(in the rows, 128 means zero)
A single turn carries every row of the set below to another of its rows. Some are shown first; where does it send the rows asked next?
Fugem: [118,87,142,134,150,132,151,142,102,147,123,152,116,106,165,73,119,133,79,132,173,156]
vano: [120,135,146,98,129,142,147,142,139,150,156,92,124,116,170,69,167,146,131,158,144,126]
mipuv: [105,158,148,137,151,112,150,155,146,109,113,181,136,130,135,169,129,104,197,93,72,144]
lep: [115,120,101,137,178,105,152,145,172,125,148,138,121,155,118,148,183,172,168,113,90,98]
Doli: [104,168,146,111,132,135,148,129,155,146,157,98,112,112,171,82,170,164,114,138,132,115]
Buvu: [118,135,119,141,161,90,132,121,174,96,162,146,140,141,129,143,184,172,176,106,100,86]
Biket: [132,113,121,116,48,98,128,133,144,111,95,159,119,155,124,133,102,137,173,115,112,169]
maf: [96,102,126,193,175,93,101,109,94,102,164,144,118,89,146,169,98,157,129,111,124,130]
Reru: [120,147,174,136,133,156,156,120,124,108,104,134,110,165,121,153,111,95,190,111,84,163]
delu: [127,107,129,128,110,192,78,120,169,181,140,99,127,143,116,148,135,157,147,167,118,120]
Ter: [156,130,163,127,81,117,114,112,130,110,105,115,141,89,171,85,127,122,150,147,168,176]
lumi: [120,128,143,167,128,93,97,129,117,92,137,137,138,62,169,187,116,154,187,148,112,145]
Pera: [126,134,117,134,130,105,123,118,82,96,143,167,146,177,124,137,102,110,174,69,83,141]
dip: [100,98,108,94,106,134,117,176,143,166,156,142,141,132,165,62,112,124,115,123,161,130]
gudo: [102,154,142,149,95,141,115,146,143,121,133,91,104,82,159,165,124,155,183,154,84,142]
gup: [75,101,115,184,140,140,102,118,99,128,171,118,88,134,136,142,60,134,108,102,117,141]
von: [109,102,163,146,154,134,164,129,91,134,108,130,107,114,166,93,114,154,73,128,162,149]
Fet: [141,86,103,133,84,107,121,145,150,125,94,162,119,163,108,139,84,120,177,110,121,176]
Tozu: [128,70,99,161,157,137,89,117,102,165,133,169,137,114,121,156,121,174,96,133,132,122]
toki: [91,87,122,153,131,110,109,141,192,96,135,187,141,171,115,143,103,111,175,94,140,121]
Guf: [79,116,121,106,92,122,108,172,148,151,152,154,140,140,163,84,82,126,123,115,175,140]
vide: [122,79,96,143,122,174,78,121,120,175,153,129,124,160,114,136,107,163,100,133,121,117]
Mulav: [152,82,125,161,154,125,87,124,134,159,104,178,143,79,135,180,142,165,138,151,135,138]
buku: [152,116,160,114,112,113,120,127,141,130,126,126,153,83,169,81,139,109,155,162,181,166]
gef: [134,110,142,162,184,135,192,117,135,128,106,117,81,161,105,142,161,162,122,124,96,142]
dolog: [104,146,147,137,171,147,139,117,116,100,151,128,126,188,121,134,128,111,176,91,76,115]
rigi: [64,130,122,151,102,171,102,158,151,134,166,96,85,131,145,142,88,137,150,127,86,127]
fudi: [117,105,150,133,187,113,128,145,151,133,141,162,147,81,173,88,158,117,130,134,180,129]
mez: [99,109,156,148,179,117,112,148,164,110,145,159,160,90,183,92,156,126,149,124,177,110]
pezag: [120,92,104,148,151,96,100,147,190,113,149,163,145,161,107,144,122,114,203,97,136,123]
Soze: [130,155,141,141,160,97,167,128,86,104,109,172,119,138,131,157,134,137,153,80,62,151]
Fufon: [98,133,147,150,155,143,194,125,156,121,111,130,70,157,120,144,156,171,111,119,82,125]
Ral: [152,109,145,148,124,159,91,117,167,163,106,123,136,93,123,176,155,159,167,184,126,143]
Mutar: [154,100,158,165,126,112,156,59,101,81,101,126,104,148,116,138,125,149,132,121,127,171]
fodu: [173,102,133,144,112,105,151,86,96,114,90,111,96,159,103,135,116,148,148,129,114,183]

Pera goes to mipuv
Ral goes to vide
Now these:
von goes to Ter
pezag goes to lep
rigi goes to maf
toki goes to Buvu
Fugem goes to buku

A single turn carries every row of the set below to another of its rows. Some are shown first; where does it send the rows asked next?
tefu: [137,124,152,88,123,170,151,143,135,159,147,151,79,145,162,110,135,126,152,112]
Mos: [134,158,151,155,100,131,110,108,173,140,115,104,160,118,89,140,88,107,121,81]
Laz: [144,130,136,166,111,96,79,127,132,125,138,137,153,150,153,145,171,121,148,211]
galid: [137,71,134,130,125,149,162,83,135,125,131,108,102,97,171,175,128,83,168,152]
niv: [148,118,103,186,156,139,139,132,143,77,89,113,174,100,164,157,103,128,152,91]
Zum: [119,107,126,85,90,98,105,81,161,133,132,152,170,121,109,99,132,118,75,112]
forir: [137,125,142,96,140,176,155,151,139,153,143,131,79,157,155,115,149,130,141,111]
bofum: [146,114,99,159,76,84,75,146,99,107,116,110,173,142,169,117,151,146,104,136]
vos: [149,84,125,152,124,161,169,75,148,136,130,113,108,93,169,172,149,98,169,147]
Mife: [115,93,99,72,106,86,112,97,150,123,140,145,180,104,114,108,147,131,97,104]
kede: [134,145,129,90,164,113,169,141,135,158,116,160,142,146,160,123,191,130,110,164]
Zofu: [141,122,140,99,138,164,157,155,148,154,143,147,66,136,152,109,135,115,143,104]
guke: [131,153,139,133,100,131,112,94,169,146,112,118,157,128,97,127,73,113,128,72]
Zisu: [137,72,128,129,124,160,165,67,134,145,132,99,112,101,170,149,122,96,173,149]
Luv: [155,76,121,151,132,159,166,75,144,135,131,99,109,102,164,159,133,88,166,148]
mov: [137,103,96,191,141,134,135,106,152,86,82,116,161,99,165,162,104,119,160,93]
ketog: [157,120,151,163,123,102,91,136,126,123,132,121,158,153,145,142,177,122,161,209]
Vif: [155,102,87,185,140,126,153,107,156,103,91,96,178,94,162,154,118,125,169,102]
ruku: [150,117,156,164,130,107,82,113,145,132,123,133,161,150,144,140,177,110,165,210]
negi: [145,156,138,136,121,144,97,102,168,148,114,109,156,111,85,135,85,119,136,74]
nodol: [133,132,146,99,136,172,162,156,128,158,150,148,83,129,160,127,133,122,119,98]
duti: [145,108,110,197,138,145,150,129,147,90,80,106,166,95,152,156,116,111,160,93]
Dadi: [137,148,120,115,168,111,170,129,132,146,112,171,142,152,159,133,202,118,111,155]
lukof: [150,106,112,180,132,135,160,117,149,84,93,117,166,92,172,163,104,111,164,92]
gigo: [107,114,116,71,99,102,97,92,149,121,131,140,182,111,108,105,139,135,88,110]
rodot: [159,111,95,139,80,80,80,152,108,115,117,111,159,144,173,103,133,161,102,136]
duda: [135,148,141,132,104,149,117,90,172,138,113,109,157,124,93,113,71,119,129,84]
Dil: [155,121,135,166,129,99,82,115,136,123,132,126,161,162,138,154,188,117,152,201]
fif: [144,109,94,163,69,82,84,147,114,102,136,130,164,134,164,107,141,161,111,132]
nim: [146,115,102,161,75,75,81,153,102,100,122,109,169,145,154,119,141,134,104,133]
lis: [126,137,127,100,175,116,161,137,141,141,103,156,147,164,157,106,199,121,117,159]
tuse: [120,99,105,80,108,99,95,93,151,135,114,133,182,105,95,101,130,127,89,101]
gogo: [133,140,123,87,172,107,152,144,131,168,113,156,140,150,170,123,191,130,115,154]
zoso: [152,129,132,160,112,110,85,133,116,129,111,111,149,170,149,147,167,114,164,206]
kebol: [130,123,144,99,112,174,144,157,141,144,140,136,65,141,147,117,130,122,146,116]
zil: [113,106,99,71,107,93,103,99,157,123,129,138,175,99,117,101,119,133,82,110]

galid goes to lis
rodot goes to Mos
Now these:
Dil goes to zil
Zofu goes to ketog
nodol goes to zoso
guke goes to Luv
ruku goes to Mife
gogo goes to nim
Laz goes to tuse

